A single turn carries every row of the set below to another of its rows. Some are shown first; where does it send the rows asked next?
rupat: [ -9  13  -9  12 -20   0  -7 -10  28 -17  -6 -17  38  30   1   2 -10  -9
  -4   6 -20  14   0 -22  -3  -6 -26  20  24  -7 -23  23   4   2  20   6
  -4  14  -5  22   3   7  -8  28  -7 -15]
vis: [ -7   7   8 -20 -28 -10   1   7 -21 -10   0   9 -17  23   4   6  -8  15
  24 -15   4   7  16  28 -19   9   1   2 -18  -3 -13  11  -7 -26 -19  12
  -2   0  28 -21 -11 -22   6  22  -5  36]
daf: [-10  20 -25  14 -29  -4  -4 -28  32 -13  -7 -22  29 -10   9   8 -13  12
   7 -13  12  21  -1 -13  11  -5  -9  19  16   9  10  11  -5 -19   1  31
 -15  18   4   1  13 -20 -23 -16  29  -5]
boled: [ -4  40  18 -16   2 -16   9  16  18 -26 -21   2 -23 -29  15  15  10  20
 -19  -2  14 -11 -12  -4  34 -20  27   9   2  21  17   2 -31  -3  20  26
 -17   8  -5  -5 -15 -21   7 -23  23  -1]
Lav: [-17  35  -5  35 -20   2 -14   4 -11 -20 -29 -12   4  -6 -11  16  41   8
  -5 -18  21   4   0 -29   8 -13  14   5   7 -20 -26 -21   1 -11 -29  11
  -2  -7  -5 -12  -2  21   0  11  15  31]
gegu: [  9  -7   4   2 -13   7   9  -7 -29 -28  -1  -9 -22   3   5   4 -11  18
 -13   2 -17 -22 -16   7  19 -25   0  13  14 -22  -7   9   7  11  -1  -9
 -15  23 -28 -21  -1 -45  -2  -9   6  18]
sak: [  7  36   3   4  -6   6 -18 -17  24   1   2 -26  -3  17   4  -6   3  32
 -22   8  19   7  -2 -15 -23  -5  36  21  -8  15  -2  -4  21  24  18 -12
 -16  10   0   7  18   7 -17  -5  -5 -19]
Mebu: [-17  40  -9  26 -19 -13  -7   0 -15 -11 -23  -7  -2   6 -12  22  34  -1
  -5 -20  15  -5   4 -24   2  -6  19   8  10   2 -29 -21  -7  -6 -27   6
   0 -23   9 -17   4  12 -12  13  21  43]
pota: [ 11  34  33   6  -9 -14  -5  13  -5  -1 -16   3   1   2  20  21  -5  30
  22 -32   0 -26 -37   2   5 -26 -15 -13  15  -9 -13  16  -2   0 -36  13
   3   3  10 -21  14  -7  -6 -10 -16  -5]
Vub: [-15  21  22  28 -41 -13 -17   0  -1 -22 -20  -6 -10 -29  -5  10  42  22
  -6 -24  17   5  -1 -32  23 -22  10   4   4 -25  -2   0 -11 -13 -11   3
   0  17 -27  -3 -12   3   8   4 -20 -15]
kudup: [ 10  12   6 -29 -14  -6 -20  39  26  -1 -20  27  -1   2 -20  -4   5   9
  -4  -1  -9 -26  -9  18   6 -25 -15 -16  18  22  -6  -4  -1  -3  15  15
  10   7 -27  12 -19 -21   2  31   5  10]
lebet: [-35  20  10  12  -8 -22  16   1 -11   0 -10 -22  14   1 -14   9  11   1
  -1  -3  18 -30  20 -19  -7   7  27  12   0   7  17 -28 -16   1   7  -1
  26 -17   3  -6 -31   4   6 -17 -12 -12]
dibe: [ -9  29  -5 -18  11 -14   8  35  32   4 -40  18 -10   4   7  -2   0   6
  20  -8  -1  -8  11  -5  -6  -9  -7   8  -8   8   3  -2   6  -6  22  18
   5  -4 -19   2 -16  -9 -26  36  13  33]
fuzav: [  5  33  -3  23   0 -16   1  -1  27  -2  -5  -7  -4   7   4 -20   0  20
   1  47  11  11  -1   2 -22 -13 -15   9  20  18   4   2   7 -11  -1  11
  -2   1  36  23   0 -28   1  -1  14  -9]
zino: [ 18   0  -3 -26 -19  -5 -25  14  -3   7  -8   4   1  13 -36  -2  -6  23
 -43 -10 -11  -6 -19  13  -6  -7  20 -14  29  -2  -3 -16 -20   8  -2   5
 -11  30 -15   4  -8  -6  18  -3 -14 -16]
moza: [ 13  25  -3  43 -10 -13 -19  21   4 -43 -16  21   7   4 -15   6  -8 -13
 -28 -16 -15 -31 -30 -12  20  10   4  26  13   3 -13 -15 -21   0 -20  12
  18  11  -4 -11   2 -17   7   6  -4  -6]
sen: [ -4   6  -9  -9 -18   1  -4   3 -19 -13   7  11 -20  15   3   3 -11  14
  34 -22  11  -5  11  21 -18   6  -5   8 -12   7 -11  -8  -3 -30 -37   2
   8   7  14 -17 -15 -15  -2  33   1  36]
fim: [-18   6  18  -1   5   5   7   5   8 -24   7 -20  43  -1  10 -26 -12  28
  -1  -3   0   2 -13  -1   4  13  21  -1  22  34 -25  18   1  -3 -30 -22
  13  12   6 -16  21  -8  -2   1  14  -5]
Tono: [-22   5 -10 -26   4   1 -15  33   1   1 -11 -13   3 -18   3  20   4  20
   2 -15   2  14 -11  34 -22   7  17   7 -15 -17 -26 -41  -8  -4  20  -9
   7   4  -8  30   4 -36  10  15  -3  11]
nefa: [ -4   1   7   2   8  -8  -8  10   2  11  30  -3   7 -18  22 -11   1  18
  -7  10   9  23 -23   5 -17  13 -10  23  -2  16   3   8   7   2  11 -21
 -11  12 -33 -19  12  -3   1  10  23 -17]
gevun: [-33  18  -6  12  -9  -9   8  12   2  -4 -31  -9  13 -12 -14  -6  13  -5
   4  -8  17 -28  16  -6 -12  19  20  16  -4  10  15 -29 -16  -9  12  -5
  21 -25   2 -13 -29  -6   1 -12 -16 -19]
Bozu: [-22  25  -7 -12  13 -25  19  26  29   4 -49   3 -18  -2  11   0  -5   0
  15 -14   4  11  16 -12  -9 -12  -2  16 -11  -3  -1 -11  -7 -14  15  14
   1 -11 -14  -1  -9   3 -22  27   4  31]
robu: [ -6   8  35   0 -28 -42  -4  -1  17  -4 -19  11  -3 -37  -1  -1  21  25
  -7   8  -3  -9  -5  -9  -7 -13  22   3   7  -4  -9   0 -16   5   3   2
  21  23  -5  12  -8 -48  -8  12 -29 -26]
sivu: [ -1  13   9 -23   1  -6 -18  25  -6   2   1  -4 -18 -17  16  32 -17  21
  21 -31  12   1 -22  15  -1 -16 -12   2  -4 -31 -37 -20 -21 -13   8   6
 -10   9 -13   4  10 -36  -1  -2 -25  -9]
mas: [  8  27  30 -36 -20 -18   7  20   6 -30 -13  12 -31  17  14  13  -1  12
  -6  -5 -13   0  -1  13   7  -4  19  -2 -12  -8  -6  28 -26  -6  15   6
 -18   1  35  -7 -14 -16  18   8  -2  29]
Gufes: [-14  -2 -30  18  -7  12 -24   6  -7  -7 -17 -15   9   6   7   8  13  26
   5 -15 -17  -6  -4  -1   5  23   7  27 -10 -14   3 -17 -41  30 -30 -12
  13  18  -7 -25 -21  -6  -2  12  -6  15]
niba: [ -6  15  17  18 -10  -5 -24 -17  21 -26  34 -22   8  -7  35   9  22   6
  15  -5  15 -13 -10  -6   5   2  11  16 -13  12 -36   6  20   8  17  -1
  25   3   0  26  13 -10 -19   7   5 -14]
letum: [  7   5 -12  18 -18  -2   7  -7  -2   4   7   8  19 -11  29   8  28  16
   5   1  -4  19 -26  -3  18   2  -4 -30   1  21 -30   6   4 -22  16   4
 -25  -7  20  17   3   1 -22  -2 -14 -11]
vofub: [ -5   1 -30  37   0   3 -15   1   1 -15 -19  -1  11   1  -1   0   5  10
 -11 -12 -22 -16 -16   0  12  32  14  22 -14  -3   5 -16 -35  29 -29   0
  18  22  -8 -27 -13  -8  -1   7 -11  17]
Ruroz: [-17  -7  -7 -19  -4   5  -7  22  -2  -6 -20 -11   9 -14   5  21  11  13
  -3  -6 -16   3  -5  40 -32   5  23  10 -21 -12  -8 -40  -6   4  18 -11
  14  -1  10  25 -10 -21  15  21   6  13]
lurud: [ 17  54  32  -8  -9 -21  -8  23  11 -37 -12   3 -13  18 -30  10   0  -6
 -12 -18  10  -1 -13 -13   7 -14  -1  31  36 -20 -11  -2  -5 -17   8  13
  23  18   2 -10  11  -5  -3  15  16  -2]
Zono: [ -7  12   2  -2  11 -25 -30  17  27   7  29  -9   8  23  12  -3  10   3
  -3   0 -12  35 -24 -13   6  14  -6  -2   7  32 -19  -2 -35   3  -1  12
   0  16   0  12   8  16   7  12  11 -14]
Tofi: [ 21  21  -3  -6  10   3  14 -21   2  -7   2 -23  10  -1   1  -1  14  23
  15  -9  -6  38 -23   1  10  13  14 -12  25  -9 -12   6  -9 -31  16  -9
   6  31  23  -8  19  -5 -21   1  24  14]
vimi: [ -1  24 -14   6  19  31   0  10  10 -13  21 -27 -15  29  24  -4   1  17
   9  20  16  -4  -5   1  21  -1  -9   1   8  12   4  18  -2 -26  19   3
  -7  -7   1  13 -18   7  20 -11   6 -19]
Det: [-20  -9 -11   1  -3  14   6 -11  15 -50  25  -9  -6  10   4 -27 -11   0
  -6  14  11  27  14 -25  22   9  22   2   8  22 -29   8 -11 -16  14   1
  -1  11  -1  -5   3 -24 -11   3  -8  -3]
peri: [ -4  -2  24   8  -5 -12  20  -4 -21 -11  -2 -27  -8  27  -8  20   6  13
 -17   4 -14 -36   6 -24  21 -18  31   6  16  -1  -3 -14 -26  21  10  -1
  18   6  -6  -5 -26 -11  -4 -20  -8   4]

lebet goes to dibe
Zono goes to niba
kudup goes to Vub
Now these:
daf goes to Tofi
robu goes to boled
Ruroz goes to gevun

A single turn carries every row of the set below to another of its rows. Some are shown first; where does it send the rows asked next?
Lesat: [  0   0  -3 -24 -11  15 -24   8  22  23   1  -9   1 -16   5  -5  -9  20
 -15   4 -14  34  -8   5  -1  -1 -14 -45  -2  29  -1   6  10   6]
voti: [ -6   1 -28   0  37 -14 -13 -22 -28  -7  -2  -3  -6   3   1 -24 -17  -8
   5   1 -13 -22 -14 -18  29   2  18   5   6  17   1  27 -10  13]
miv: [ -5  13  -4  -4  31  -1   9 -14  22 -11  12  21 -20  -5  24  15  -6 -29
 -25 -23   8  -8  18 -23  -3  19   7  -1 -22  12  11 -10  26  -7]
gom: [ -2   0  -5  15 -19 -16 -12   1   9 -37 -15 -17  12  -5 -13  -5 -13   2
  -2   7  37  13 -10   8 -19  -3   1  -7 -24  -5 -11  32 -20  19]
moke: [ -3   9   1   2 -29 -17  11   1 -23   0  11 -14 -20  -9 -18  -9 -17  -3
   6   1  16  25 -28  13  -8  -9  -7   2 -22   0 -42   1 -10  -7]
Leni: [ 23  32  10   4  21  25   3  -7  12   3  12   7  -2  -6  33 -10   4   2
  39  -3 -11  -7  -8 -22   6  14   0   6 -15 -10  -2 -22  -3  17]
tanik: [ 17  35  16  10  29  26   1   1   6   4  -1   2   2  -7  27 -13 -12  10
  35 -16   1   0  -8 -19  15  24   4  26 -17 -12  15 -18   5  13]
Vugu: [ -2   0   0  16 -10 -16 -22   3   8 -32 -10 -15   9  -2  -8 -16 -13   0
 -12   0  37   5 -10  15 -28  -6   5   4 -27  -4  -6  34 -19  18]
Bos: [ -8  -1  10 -25   3   6 -25  12  17   8 -11 -14 -10  -8   4   1  -5  23
 -17   5 -20  32  -1   0  14  -2  -8 -41 -14  42 -11   5  -9  10]
rar: [ 10  32  22  16  17  25   5  -9  -5   7   5   6   2  -3  29 -11   0   7
  47 -14   0  -1  -3 -15  11   7   3  16 -16 -12   1 -18  -2  30]
bebuz: [-11   6  -9  -4 -32 -27   7  -7 -23 -14  -4 -25 -22   6 -14  -5 -20  -1
  -3  -3  19  23 -13   7  -2  -9  -4  -2 -25  -1 -43  -4 -10   0]
fof: [ -4   9  -9   1  25  11   1 -13  18   1  14  25 -12  -3  34  13 -11 -26
 -17 -15   5 -12  19 -16 -12  12   9  10 -15  -1  -2 -23  28  -5]
Tud: [ -2  -9   2  17 -26 -10 -16   3  12 -25  -5   0  10 -11 -16  -8  -9  -6
 -10   6  32  19  -2  12 -23  -2   2   3 -32  10 -11  31 -13  28]
Monin: [ -5  -5   8  11  23 -28 -16 -16 -13  29  -3 -19 -14   6   1  22  -7  -7
   3 -13  -6 -24 -14   1  19  20  -3  18  -5 -19  25  22 -25  11]
Fofa: [ -2   1   4   8  20 -15  -7 -20 -19  28   4 -20 -19   6   1  19 -13 -10
  -1  -9  -4 -21   0  -5  24  12  -7  10   0 -18  31  19 -36  14]
nifof: [ -9  12 -17  -1  40  -5  -8 -22 -19  -7   0   1   1  -6   1 -17 -18  -6
  -5  -2 -21 -20  -5 -17  41   7  25   5  12   6  -1  24 -12  22]
vog: [ -4  18  23 -29 -19 -11  -5  15   6   6 -28  24   6   1 -24  -6   7   8
   4  12  12   0 -10  11  -7  12   8 -24  22 -10   0  23  11 -25]
benez: [ -8   7 -25   0  34  -5  -5 -25 -28 -12   5  -6   2   4 -10 -12  -9 -12
   6  -7 -10 -31  -4 -18  31   3  22   4   7  13   4  26 -13  14]
lisor: [ 16  33  25  -4  13  10  12  -4  11 -10   5  10  -1  -5  31 -27   5   0
  48 -11  -8  -3  -4 -21   6  11  -5   5  -2 -13   4 -21 -15  18]
zalag: [  1   0  10 -33   2  10 -16  25  18  23 -16  -8  -3 -10  -1  -1  -4  22
 -16  -4 -16  28   0  14  -4  -3  -5 -38 -27  34 -10   3  -6   4]
gineb: [ -5  13  20 -35 -23   7 -21   8  12   7 -20  18   8   2 -32   3   8   9
  12   5   3   8 -14  14 -16  10  -2 -16  25   4  -4   4  22 -14]
pof: [-11  17 -23  10  38  12   8  -2   7   0   1  26 -17  -6  17  16  -4 -16
   0 -23  -4  -4  17 -20 -10  17   5  18 -16   2   2 -21  24  -1]
pezu: [ -2  -1   1 -20  10  16 -20   4  18  26  -1 -12  -8   3  12  -3  -3  26
 -11   8  -1  40  -5   7  12 -10 -16 -29 -12  37  -5   9   7  20]
neb: [-11  21 -24  12  33   8  12 -11  10   1  12  17 -18   1  18  22  -8 -20
 -16 -16  11 -12  15 -20 -16  20   9   9 -15   7  -2  -6  28   3]
Tes: [  1  16  16 -24  -8  -5   2   1  10  21 -26  30  11  10 -34  11   8   3
   6   3  21   4 -10  11 -14  10  13 -13  25   2  -6  12  21 -10]
seg: [  5  13  19 -36   0   8 -10  24   7   1 -22  25  -2   4 -24  -7   7   9
   6  12  10  10  -9  16 -19  -1   1 -18  12   7  -1  18   5 -29]
zis: [ -2  10 -12  -4 -24 -30   7  -1 -30 -13  -2 -18 -27   0 -15  -6 -12   4
   2 -10   4  12 -24  12 -13 -14  -6  -2 -23  -6 -43  -2 -19   4]
Ruvof: [ -2   0   2  16  24 -19  -8 -16  -6  18  -3 -10 -12   5   7  19  -2  -1
  -9 -14 -11 -26   4  -3  26  28 -12  21  11 -29  18  25 -31   4]

bebuz goes to Fofa
fof goes to Lesat
voti goes to zis
Now these:
Tud goes to nifof
zalag goes to tanik
neb goes to Bos
pezu goes to lisor

